In the rows, zero is written as 128.
One turn moves every row onto another: examples first, then more rows asked:
Zes: [ 90 125 155 161 124 107 162 141 112 124  95 149 120 139 151  89 101 136
 144 108 136 132  96]
degem: [126 131 117 142 113 140 131 122 160 152 133 127  94 108 161 129  93 160
 123 152 139 103 125]
Dedet: [121 115 151 157 144 142 134 138 142 158 100 134 127 125 135 106  90 156
 110 135 156 135 112]
kigi: [119 109 116 100 132 121 171 131  93 105 142 126 127 132  86 151 125 134
 141 139 118 142 134]
duk: [124 144 139 168 116 106 166 113 130 119 123 149  82 116 154  91 108 157
 123 143 132 119 126]
Lut: [103 131 148 154 149 146 126 137 128 131 155 120 104 122 148 102  95 161
 108 168 125 121 117]
mabi: [ 95 120 117 139 112 119 137 125 135 120 134 150  78 119 184 120 112 136
 156 124 112  97 115]
luki: [127 124 100 101 147 116 141 134 116 119 111 131 116 129  94 153 131 111
 132 120 110 162 146]
Vofed: [125 110 107 114 117 109 146 152  93 103 135 120 132 127  77 135 125 147
 138 119 128 145 149]
Bas: [ 84 116 113 155  89 130 124 148 133 138 134 129 111 105 148  97  88 128
 140 146 102  95 106]
Nog: [105 139  88 100 113 109 140 146 119 114 129 130 139 139  83 147 113 134
 125 116 132 157 137]
gotir: [115 115 117  88 129 113 129 142 110 107 127 146 131 135  91 139 138 131
 122 114 108 153 149]
fazem: [ 85  82 130 139 125 147 132 155 129 153 116 132 120 130 158 124  95 133
 153 112 134 105 102]
vabi: [125 134  96 107 107  98 142 127 113 113 116 130 143 116  77 146 111 121
 143 132 122 146 120]
Falaf: [ 96 158 139 157 127 103 140 148 129 126 111 112  88 130 168  85 105 125
 120 123 105 134 128]

duk moves to degem
Dedet moves to fazem
And these:
Bas moves to Falaf
vabi moves to luki
Vofed moves to Nog

